Each path below is one point turned by a fixed rotation once a step. After each direction that follows a path, write how fast that rotation turns it, in degrees per step (0 if it stays still).
Each turn is a multiple of 5 degrees from 10 to 175, or 0.
Each row of a path follows its step; steps can be skipped.
Rotation 1:
step 1: [ 14.1 -18.6 -24.8 -25.4  31.1  -3.2 -18.9  33.4  -1.8  24.1 -31.4  35.6
   7.0   6.3   5.7 -16.8 -33.5   7.5  43.8   3.7  31.8 -11.8 -33.0  17.8
  -5.7  13.0  28.8  30.0  -4.3  16.5  -9.3   5.6   4.1  27.8  -5.1  -3.4
  16.7  10.5 -19.1 -30.1 -12.3  30.5 -18.0 -44.6  -2.3 -10.2  -3.1  -7.8
 -46.9  30.0  23.5 -18.0  45.3 -45.1  -3.9 -19.2 -14.3  48.3  21.8  19.9
  28.4 -31.9 -29.1   3.2  -9.6 -15.8 -14.4  -9.0  -0.2 -10.0   4.8]
step 11: [ 43.8  -4.6  19.0 -16.2  21.8  12.4 -40.9  20.4  -9.9  23.3  11.2  34.9
 -11.6  17.4  -0.5   4.9 -10.1  -5.0 -10.5  -2.2 -12.6  -1.2 -26.6  25.5
 -11.9  -0.6  58.7  21.0   6.9  -4.0 -10.7 -15.3  18.4 -14.3  -2.8  -7.2
  13.1  45.1  19.3 -25.2 -26.3  25.9   8.3 -12.3   0.6 -26.0 -11.2   5.9
 -45.0  16.7  -0.6 -42.4  12.7 -28.2  -8.9 -52.3  10.0  -3.9  23.1  31.6
  40.5   6.9   9.0   7.5 -37.2   0.5 -22.6   0.7  58.7  14.5  -8.0]
step 18: [ 10.7  -3.1  -9.2 -17.4 -24.4  23.2 -12.0   8.4  -4.4 -16.9  11.8   1.8
   6.1  34.1   0.5  -4.7  -6.4 -15.0 -15.3   7.8  -7.6 -11.5 -14.1  16.7
 -21.9   1.6   5.4  23.2 -71.4 -49.9  38.5   5.6   9.0   9.3   2.2   2.1
  13.9  19.1 -48.3 -52.8 -25.5 -11.1   7.4  -8.2 -38.5 -13.8 -15.3  14.4
 -33.0  20.0  50.4  21.4  10.0  21.0 -20.8  -9.2  -4.9  -9.1  10.4  46.4
  25.1   6.9 -24.2   9.0 -42.0   9.7  15.1 -21.3  13.8 -13.5  38.3]
step 19: [ 32.1  -7.7   8.0 -28.5   0.1  14.7  -8.4  -0.3 -17.2  -1.3  17.8  27.7
 -17.7  36.3   5.1  68.0 -15.4  27.0   2.5   6.6 -24.6 -25.9  27.3  -6.7
   8.5   8.8  -6.1  26.1 -52.8  40.5   6.4   4.2  -9.0  14.1 -64.9 -25.0
   3.5   5.1  -9.6 -32.9 -28.0  57.4  -2.9 -11.0  29.1 -12.2 -28.1   1.0
  -3.0  11.9  16.0   9.0   9.1  -8.5   1.3  21.6  -6.7   7.8 -18.2   5.8
 -13.4   4.2 -28.0  -4.1  -8.5   5.5  17.0  -7.1  -1.4  -5.3  58.8]
step 20: [ 35.2 -18.0   2.7 -15.2  24.0  31.4 -19.8  -6.3 -26.3  23.9  18.3  25.4
  -1.3  -3.8  19.9  -3.7  15.1 -18.8 -23.1  15.3  41.3 -36.5   8.6 -13.0
   1.4 -21.5  10.6 -18.5 -29.3   4.1  -1.3 -22.0 -31.0  22.1 -39.8 -13.3
 -17.2  -8.7  10.5   8.9 -25.5  11.6 -37.4 -33.0  34.8   7.9  17.0  20.9
 -38.7   2.5   0.2  -7.8   1.0 -50.9 -60.1  23.7  22.2 -10.3 -10.6  17.4
  -3.8  37.3  -2.9 -14.3  23.3   6.5  13.0  11.5  43.1 -27.1   0.7]
step 31: [ -7.9 -31.8  -4.5 -14.3 -13.2  28.4   3.5  24.7  13.2  40.9  55.7  65.5
 -19.4  -1.9  29.2  26.1  15.5  -3.3  24.9  -1.5  25.5 -31.3  -2.9 -16.9
  -6.6  -4.8  12.2  -9.0 -18.7  26.7  17.9   1.0 -10.1   2.8 -12.3 -10.3
  10.2 -11.8  14.0 -49.1   7.0  21.9   3.9 -28.7  41.5  25.7 -43.5 -15.0
 -45.5  -3.8 -30.5   3.4  11.4 -21.0 -18.6  -8.4  17.7  48.7  12.2  12.3
   4.9   4.3  36.8  -0.1   3.5  -2.7 -27.0 -18.1  -2.2   8.6  19.0]
step 32: [ -9.3 -40.5 -16.6 -12.7  10.9 -25.1 -37.3  24.6  39.4   4.5  -9.2  36.2
  -0.5 -11.1 -18.1   4.2 -44.9 -30.0  14.5  36.4  26.3  -6.6 -22.5 -26.7
   3.6  25.4  20.0  -1.7 -53.5 -15.7 -51.8 -14.5  -6.1   5.0  -1.6   3.9
 -29.1  -2.3  17.5 -12.2 -13.9 -10.7 -13.2   5.5  13.6   8.1 -13.9  26.0
  -9.9 -24.8 -19.9   5.8   9.3 -67.8 -28.8 -26.4  24.1   7.4  -4.1  15.6
  -8.6   1.1  21.0  -4.3  -9.3   1.3 -27.5  32.8  37.4   4.4  17.6]
[ -1.8   5.5  -5.3   5.8   1.0  -2.0   5.2  13.7  -6.4   7.2  -6.9   0.1
   0.8  -7.0  -1.0  -5.8  -6.5   1.0   4.7  -0.4  -3.2   1.9   4.2   4.0
   9.7  -2.3  -8.8   2.2  -7.7  -3.4   7.7  -5.4  -1.6   2.4   4.9   0.1
   3.1   7.5  -6.6   2.5   4.1  -8.4   4.3 -11.8  -2.6 -10.2  -0.8  -5.2
  -8.1 -10.3   1.5   2.2  -2.9  11.0  10.7  -3.3   0.6   2.2  -2.7   6.1
   2.8  -0.1  -4.3   1.1   5.3   4.0   5.6  -8.8   1.3   1.8   3.5]	90
[ 10.3  -2.0  -0.5  11.3   6.8  -3.3   0.7  -5.2   1.0   0.5  -7.7  -3.9
  -2.1  -1.3  10.4  -2.4   8.5  -7.8  -4.0 -12.3  -0.4   3.4   6.5   4.9
  -2.5  -3.1   3.4   2.4  -7.2  -0.1   1.9  -6.8   7.9   4.0  -7.5   0.1
   7.6  -3.6   5.1   3.2   3.5   8.5  -6.1  -5.0  -0.2   0.7  -1.9  -1.1
   1.8   5.9  -7.8  -1.1   0.1   7.1   4.5  -0.1   4.5  -4.2  -9.9   5.8
  -7.3  13.1   3.6 -10.0  -2.7   5.1  -6.3   1.2  -1.7   4.5  -2.2]	45
[  5.5  -3.9   1.1   2.9   1.1  -1.8  -4.8  14.8  -0.8  -5.9  -6.8  -1.7
  -8.4  -2.7  -6.9  10.5  -8.2  -3.1   5.2   0.6   0.6   3.7  -0.5  -1.0
  -4.2  -1.7   3.1   0.1   1.2   1.5  -3.7  -8.9  -0.6  -3.3  -4.5  -5.2
  11.9   6.6   7.1  -0.7  -6.1  -5.6  -0.2  -5.6   0.3  -1.3   7.7   3.2
   7.3  -2.8   9.3  -0.8   2.2  -1.6   4.8   8.0 -11.3   5.4   3.7  -6.3
 -14.6   5.0   2.3   1.5   0.6  -3.9  -3.6   6.3  -0.7  -9.1  -3.9]	140
[  0.8  -1.0  -0.7  -0.3  -4.9  -1.4   3.7  -1.7  -3.5  -1.6   4.2   3.8
  -2.2  -1.4  -9.6  -4.2  -2.7  -1.3  -5.9  -4.8  -0.5   1.6   9.7   2.9
   7.1  -3.9   8.9   6.3   3.9  -6.9   0.3  -9.4 -11.4  -0.5  -1.6   8.0
  -2.9   0.8  -6.9  -1.2  -1.6  -5.7  -1.1  10.9  -9.1   6.6  14.8  -1.5
  -5.8   3.0  -1.8   6.2  -5.6   3.4  -3.5  -5.1   5.8  -4.6   0.2   5.6
 -11.9   0.6  -3.5   4.7  -3.4  -0.5  -8.7   5.3  13.4  -0.1  -2.0]	120
[ -0.5  -1.2   2.2  -2.6   9.9   5.1  -1.8  -6.3  -1.2  -4.4  -7.9  -0.7
  -7.3 -10.5  -3.6  -3.8  -4.5  -0.8   7.4   6.2   0.7   6.2  -3.5  -6.5
   0.8 -10.5  -7.6   4.8  -1.8   6.8   0.5   0.1  -5.9   7.0  -3.1  -2.0
   7.0   5.1  -0.7   3.2  -3.4   7.4  -7.4   1.1  -8.5  -2.5  -3.6   3.8
   2.8   0.7  -6.4  -2.3  -8.3   1.1  -7.7   2.5   3.8   1.0 -11.1  -4.5
   8.9 -12.0  -0.4   7.4   4.2   0.9 -13.0   5.1   3.5  -0.1   6.1]	115
[  2.9  -9.6   5.2   7.1   1.2   0.7   0.6   3.2   9.9  -2.0   0.5  -3.5
   6.7   0.9   7.6  16.1  -1.1  -7.4  -1.3   3.3  -0.1   8.1   1.6  -0.4
  -6.2  -7.4   0.5   1.7  -2.6 -11.8  -4.5  -3.1  -1.3  -3.0  12.6   6.2
  -8.0   9.5   6.7  -2.6   6.8  -5.1  -4.5  -0.6   4.4   3.5   1.2   2.3
  -0.8  -0.5  -0.6   8.3   3.4   6.4  -8.2  -3.6   1.6   0.3  -8.5  -1.0
   6.4  -3.2   7.9  10.9   2.3   4.2   3.5  -5.1   2.6  -0.8  -1.0]	100
